Each path below is one point turned by a fixed rotation once a step. After each direction that follows a path, write how fast that rotation turns it, in deg/step (0 if it stays still).
Each turn is a multiple of 5 degrees from 10 to 175, or 0.
Each row of a path follows its step; steps can be skipped.
Path 1:
step 1: [107, 11, 24, 2, -30, 269, -120, 43, -192, 218, -6, 4, 215, 239, 30, 191, 87, 230, 31, 215, 125, -7, 126, 97, -123, 53, -208, -97, -144, 40, -162, 38, 311, 138, 79, 188, 114, -126, 101, -50, -29, -88, 34, 109, 106, 100, -93, -187, -49, -293, -147, -264]
step 3: [69, 180, 81, -159, -54, -121, -157, -128, 9, 236, -157, -224, -54, -134, -119, -53, -259, 112, -256, 137, 29, -13, 117, 89, -114, -216, -12, 271, -94, 64, 206, 57, 130, -111, 43, -117, -186, -51, 63, -114, 66, 41, 337, 59, -118, 148, -135, -201, 238, -46, 98, 70]
step 4: [56, -45, 155, 61, 111, 113, -185, -27, 285, -33, -155, 164, 46, -130, -79, 152, 256, -2, 15, -81, 168, 146, -40, -33, 157, -9, 5, -7, 53, 196, -102, -37, 199, 39, 268, 128, 142, -23, 54, 125, 256, 200, -113, 217, -81, 199, -262, -6, 243, -198, -114, -128]
step 5: [12, 84, 14, -59, -150, -105, 81, 66, -92, 49, -128, 190, 68, 105, -68, 206, -29, -102, -200, 178, -219, -128, 18, -60, 80, 313, -94, 142, 38, -48, 90, 207, -169, 263, 70, -16, -12, -69, -205, 95, 381, -103, 152, -22, 163, 288, -113, 231, -75, 100, -29, -38]
step 7: [204, -210, -159, -85, 1, -159, 46, -65, 157, 58, -139, -69, -122, -85, -190, -190, 78, -185, 147, 199, -58, 187, -14, -125, 5, 171, -29, -55, -79, 241, 73, 22, 183, 213, -182, -37, 256, 254, -190, 27, -87, 22, -89, 131, -19, 160, -88, 100, 234, -211, 132, -111]
step 8: [-53, 81, 107, -76, -111, 51, -73, 145, 61, 196, -98, 26, -119, 188, -44, 318, 73, -72, 124, 324, -21, -223, 112, 235, 34, -152, -44, 63, -104, -149, 196, -136, 155, 42, 47, -23, 196, 51, -4, -70, -15, -93, 340, 250, 191, 266, 117, -29, -137, -103, 27, 63]
step 9: [139, -161, 18, 254, 38, 57, -59, 123, 175, 69, 26, -93, 85, 25, -119, 66, 139, 238, -249, 54, 50, -131, 291, 10, 31, 72, -100, 51, 168, 195, 35, 10, -157, -185, -87, 322, 9, -68, -101, -113, -163, 93, -220, 262, -14, 224, -22, 48, 49, 212, -158, -165]
step 11: [218, 259, 115, -7, 164, -125, -290, 154, 214, -171, -72, 8, -109, -180, -250, 128, -99, 111, 235, 29, 192, -159, -20, 110, 208, -91, 13, 47, -24, 79, -34, 76, 120, 117, 107, -127, 129, -167, 38, -254, 131, -62, -116, 75, -36, 231, -4, -215, -156, -108, -25, 38]
step 15: [286, -307, 152, 82, -249, -67, -197, 62, 21, -41, -89, 144, -167, 1, 139, 2, 47, 86, -57, 110, -251, -80, 80, -186, 96, 37, -71, -116, -141, -193, 45, -39, 46, -5, 28, -111, 142, 48, -2, -64, 59, 27, 247, 240, 339, -31, -50, -97, 164, -213, -12, 254]
[36, -3, 11, -23, -17, 24, 30, 9, 27, 21, 59, 40, 27, -79, 8, -53, -20, 14, 26, -33, -12, 58, 22, -2, 16, -30, 34, 23, 1, 14, 43, 96, 61, 15, -3, -89, -78, 47, -73, -60, -28, 47, 1, -2, 0, 13, 85, -35, 14, -4, -1, 1]  95
[-15, 54, -15, -31, -85, 28, -18, -4, -53, -42, -43, -21, 17, -58, 36, 9, -32, 52, 36, 1, -17, -32, 75, -83, -42, -13, 48, 4, 38, 91, 25, -8, -40, -3, 30, 36, -25, -19, 57, -15, -59, -6, -26, 94, -20, -9, -1, -26, 3, -21, -14, 5]  130
[15, -38, -15, -8, -27, 40, -25, -16, -22, 2, -50, -14, -49, 17, -9, 33, -88, 9, 25, 30, -16, -45, -29, -16, -14, 59, 49, -13, 34, -93, 61, -1, -16, 30, 4, 43, -22, 49, -120, 24, 3, 48, -3, -25, -62, -40, -11, 15, 50, -23, -49, 42]  145
[35, 42, 6, -53, -9, -57, -10, -11, 10, -17, 34, -52, 48, -4, 47, -36, -26, -21, 58, 111, 47, 4, -26, 43, -105, 42, 10, -56, -7, -19, 44, -48, 18, -21, -26, -37, 10, 36, 27, -22, -7, 5, -54, -37, -17, 25, 15, 23, -25, -39, 22, -73]  70
[5, 8, 37, 3, -51, 10, -2, -24, -16, 29, -18, 28, 83, 38, 6, -20, -22, -52, 2, 33, 31, 52, -18, -27, -42, -43, -27, -47, 5, 6, -50, 100, 3, -21, 24, 27, -29, -45, 22, 38, 68, -4, 100, 7, -85, -31, -6, 21, 73, -26, -13, -31]  20
[15, -49, 56, 77, 10, -52, 26, 0, 24, -62, 38, 2, 22, -49, -52, 32, 2, -20, -9, -77, -16, 37, 27, 67, -92, 31, 18, -6, 54, 56, 18, 8, 23, 67, -21, 63, 40, 53, 10, 15, 15, -29, -31, 25, -19, -50, 7, 35, 38, 4, -36, -14]  145
[-9, 49, -32, -27, 34, 39, -22, 26, -44, 55, 63, 47, -2, 37, -8, 19, -79, -47, 5, -10, 13, 33, 66, -42, 41, -11, -14, -5, -42, -24, -12, 12, -26, 60, -35, 18, 64, 56, 1, -35, -20, -41, -43, 36, 16, -72, 7, 73, 23, -40, 73, -41]  55
